X: a few groups of rows, each row roughly a mix of its group's hidden directions:
X (118 x 12):
[[ -3 -45  -9  16 -32  41   8  13   7  17  11 -26]
 [-13  -6  15   1   0  64  25   7  -7  -4  32   5]
 [  6  14 -28 -40 -31 -14 -38  17   1  27 -12  -2]
 [-13   1 -20 -49  16 -18 -40 -22 -13 -14   2 -17]
 [-32   2   5  -6  29  36  16 -29 -19 -23   9  32]
 [ 22   0  17  12  35 -51 -13 -21  -6   2  28  -8]
 [ 12   0  39 -21  31 -37   0 -27  32   1  10   8]
 [  6 -27 -46  -1 -16 -31 -14 -25 -26 -17 -21   1]
 [ -6  41 -38  11  23  -9  16 -19 -20 -20  19  26]
 [ 13 -28  33  21 -11  -5  -2  28  42  27  -2 -20]
 [-47 -19  29   4  22  14  -4 -25 -24 -26  -6  17]
 [ 19  -7 -28 -25  17   7 -10 -38 -29   2  25 -33]
 [ 11 -50   5 -19   4  28  27 -32  -6 -11 -11 -21]
 [-26   9  -1   2  35  43  28 -16  -1 -32  -7  20]
 [-13  -6  20  11  22  58  29   3 -10 -16  21 -11]
 [-28   3 -38  -6  -5 -26 -41  -8 -30 -20   8 -17]
 [-49  26 -29   4 -12  41   6  13 -13 -14  -3  -1]
 [-26 -10  -3  -6  21  28  16  -3 -38 -29  36 -21]
 [-19 -43 -14 -15   8 -47 -11 -28  -5  11 -19   7]
 [  5  41  -8   9  33  11  -4   9 -30 -12  47   0]
 [-16  46 -33 -32  18  10  -3  -1 -25 -22   1  13]
 [ 37  17   5   2  15 -31 -35   6 -35   3  24 -17]
 [-21  42 -30  -7  21  -6  -4  -5 -35 -31   5  22]
 [  7 -17  24  39  -6  24  44  20  28 -10   1  -4]
 [ 11   3 -11  26 -28  -7   9  35  37  27  16 -30]
 [ -7  32  41  19  42 -22  16  -1   6 -19   4  17]
 [ -5 -33  -3  30  23  -7   9 -41 -30 -31   6  -4]
 [ 11  27  25 -29   4   1  -5 -14 -10  22  38 -42]
 [-22   6  22  21  36  31  33  22   0 -31  -1   9]
 [ -3   9 -44 -28 -33   9 -12  25   0   2 -21  33]
 [  8 -11 -23 -13  18 -48  -8 -45  -6 -26  -5   0]
 [  1  22  19   0   8  61 -22  26 -10   6  14  11]
 [  0 -36  36  11   1 -13  38 -18  29 -20 -12 -15]
 [ 10  36  -5  -7  29 -48 -25 -29   9  -8  11  -1]
 [-16 -44  -1   8  -8  53  17  17  13  -3   4  20]
 [ 26 -21  16  45 -10 -33  12  22  16  12  -7 -25]
 [-17 -11 -21 -37  23 -29 -15 -42   0 -23  -6  12]
 [ 12   8   0   9  18 -59   5 -26 -14 -26 -24   5]
 [-28  -5 -38 -13 -15 -10 -25   4 -37  -7  37 -10]
 [-33 -51 -14  -9 -15  -6  10 -15  28   7   9 -29]
 [  3 -23  -2  17   3 -22   8 -38  -8 -22  -7  54]
 [-23 -48  -8  28 -34 -18  24 -10 -19   6 -10  -1]
 [ 21 -26  36  -3   5 -44   7 -34  11  12   6 -21]
 [ 30   7 -25   3 -27  -6  33  -6  41  20 -26  -7]
 [-22 -38  29 -18 -14  -1   0 -24 -18   3 -30  36]
 [-15   6 -22  26 -17  55  15  35   6   2   1 -11]
 [-18 -14  -1  22 -13 -22  45 -29 -23 -14 -13  30]
 [-24  15  38   3  38  -3   4  -9  -8 -32  -5  36]
 [  3 -32  22  13 -22 -48   3  -5  -2  27 -22  23]
 [ 26   3   3  24 -20 -36 -13   6  32  27 -37  -9]
 [ -4 -44  11  12 -33  -3  -1  25  31  27 -17 -21]
 [-12  -8 -39  -2   9 -17 -32  -1 -19 -16  45 -23]
 [  0  27 -36 -40  13 -34  -8 -29 -12 -14  -6  11]
 [  0  15  17 -25  45   3 -22 -30 -26 -16  10  26]
 [ 18 -37  -6  19 -15 -45 -14 -26  16  11 -25  11]
 [ -7  20 -37 -46 -26  13 -35  10  -5  14   5  -7]
 [  0   8  45 -23  35  37  21 -10   7  -1  22  -6]
 [  3  -3  15   8  33 -20  29 -43   1 -31 -12  27]
 [ 14 -13  -3 -10 -38   4 -16  22  21   9  14 -54]
 [-28  10 -11 -37  19  28  -7   1 -32 -16  39  -3]
 [ 13 -18 -32 -40 -15 -23 -35 -13  -9  13  -7 -26]
 [  3 -22  -4 -17  -8 -38  19 -28  -9 -28 -45  -1]
 [-21  16 -41 -28 -22  35 -13  28 -12  13   8 -11]
 [-12 -13  -4   6  23 -12  18 -42 -41 -37  -4  11]
 [-17 -21  15 -25 -10  10  10   6  64  15  -9  -8]
 [-14  -2 -15  21 -32  42   9  49  13   8  -1   0]
 [ -3  19 -29  23 -27  11  36  19 -11  -8 -37  22]
 [ -4 -59  10  17 -16   2  32  18  12  -5  -6 -26]
 [-11 -23  -6  16  11 -32   6 -34 -25 -32  11  35]
 [ 20  20   7  30  34 -10  27 -18 -24 -41   3   0]
 [  1  19  -6 -31  21 -36  -6 -42 -25 -15   6  24]
 [ 19   4   4   1 -22  19 -13  20  29  42 -11 -43]
 [ -2  24 -48 -29  -9 -23 -22 -14 -25 -11 -21  -8]
 [-11  -9  -4  -8  13  39   1  -2  11 -11 -12  63]
 [-28 -45  39  10  10   8   3  -1  26 -29   0 -14]
 [  5  53 -14  -2  22   4  -6   4 -42  -1  20  22]
 [-29 -15 -23  11 -42 -15   0  41  -9   1  29   0]
 [ -9 -10 -10  14  17 -42  23   3 -17 -46 -27  11]
 [ 10 -24  -3  -5  12 -52  13 -33  -4 -28 -19 -18]
 [ -8 -27   2   4   4 -41   1 -34 -18 -27 -33  24]
 [ 11  14 -18   5 -41   2 -12  38  27  34  -2 -23]
 [ -6  23  17  -8  17  66   3  17  13  13  11  -2]
 [ 29  15 -43 -24 -14 -31  11  -3  31  -8 -23  -9]
 [ 15 -42 -14  -1 -35 -30 -19  -7  18  28 -12 -17]
 [-50 -17   9  17 -13  43   9  13 -19   1  -2  23]
 [ 23 -11  -8 -18 -35 -41 -11   8  20  28 -19 -26]
 [-16  -4  17  27   9  -4 -28  28  15 -14  42 -35]
 [ 19 -13  -8   9 -20 -28   5  25  43  13 -13 -40]
 [ 29 -14  24  22  -6 -38  16 -17  28   5 -33  16]
 [  4 -23 -31  45  -6 -26  -5  -2  -8  -8  41 -17]
 [ 21  16   4 -20 -14   9 -26  38  23  35  17 -27]
 [  4  14  22   4  -2  52   1  32 -32  24  16  -1]
 [ 18  -6  33  51  21 -24   6  -1 -27   5   3  22]
 [ -5   7   3 -35  -4  25 -53  18   0  32  15   7]
 [  2 -16   7  -1  29 -20  32 -12  18 -26   5  51]
 [ -4 -18   7   4  47 -32 -14 -40  -7 -21 -12  13]
 [  5  12  28  -9  26   0  37 -19  17 -12 -23  44]
 [ -9  43 -22  29  13  15   7  15  -7  21  32  30]
 [-20  -4  12  24  32  49  19 -10 -19 -28   9  10]
 [ -7 -51 -19  -1 -21 -29 -23 -25   0  -3 -10 -28]
 [ -8 -27 -39   1   1 -36 -13 -39 -17 -23   4 -14]
 [ -7 -40 -42   2 -14 -38 -29  -7 -12  -3 -13 -13]
 [ 16   9 -26  28 -24 -50 -12  -9  -3  -2 -31  16]
 [ 25  39 -16  22   8 -25 -20  10 -38  14  19  16]
 [-26 -13 -31 -18   6 -10  -9 -14 -45 -29  30   4]
 [ -6  31  29  -3  44  28   4   1  -7  -4  16 -37]
 [-23 -36  22   6   8 -18  14 -24  21 -38 -29   9]
 [-26  17 -36  -6   1  54  10   7 -17 -20 -13  11]
 [ 24 -19  -9  -5   3 -16  38 -47   6  -2 -30  20]
 [ 32 -26 -10   6 -28 -28   2 -14  35  30 -14 -20]
 [ 33 -23  -3 -20 -11 -37  -4 -36   3  16 -34   1]
 [-15 -18 -19  -5 -33  25 -11  32   0  23  26 -37]
 [  6   6  16   5  39 -42  13 -24  -4 -31 -26  18]
 [  1   3  12  55  11  24  43  16  17 -11   7  -4]
 [-21 -16   4  -1 -50  33   3  27  15  32  -5  10]
 [ 43   4   5  20   2  -4  -1  40 -22 -17  23 -33]
 [-12  11  18 -10  42 -31  14  -8  -5 -36  -9  35]
 [ 20 -49  35   2  -4 -15  -2  -5  37   8  -3 -23]]
one row of each group, then the others: which group is each in?
[  9  19  28  11  33 -22  37 -28  12 -21   7  24]
Z
[  0   4  -6 -14  22 -18  17 -36 -41 -42   6  14]
S
[ 38  23 -11   9 -35  -4  -5  24  -1  46 -12  -9]
W

[-21   6   9  -6   2  72  -4  18   3  -1   0  12]
Z
[  6 -15 -22  31 -23 -37 -25   8  22  14 -33  16]
S
[  1 -11   1 -40   7 -33   0 -44 -13 -33 -16  -5]
Z
[ 27  21 -22  31 -32 -26   8   8  15  38 -10  13]
W
[  9  23 -36  43  -7 -36  18   6 -25   7   9   9]
Z
[  1   2  -3  10 -33  18  -1  37  37  31  22 -26]
Z
[  7  -3  19 -27 -30 -14 -34  11  -9  34 -23  32]
Z
[ 24 -50  41  13 -16  15   7  18  -4  19  -3 -11]
W
[-23  22   4   0  21  45  13  14 -27 -18  32 -20]
S
[-15 -26  -1  32 -29  18  40 -12   7   9 -31  20]
W
[ -4 -51 -35  -6 -27 -21  -1 -30   9   5 -15  -9]
W
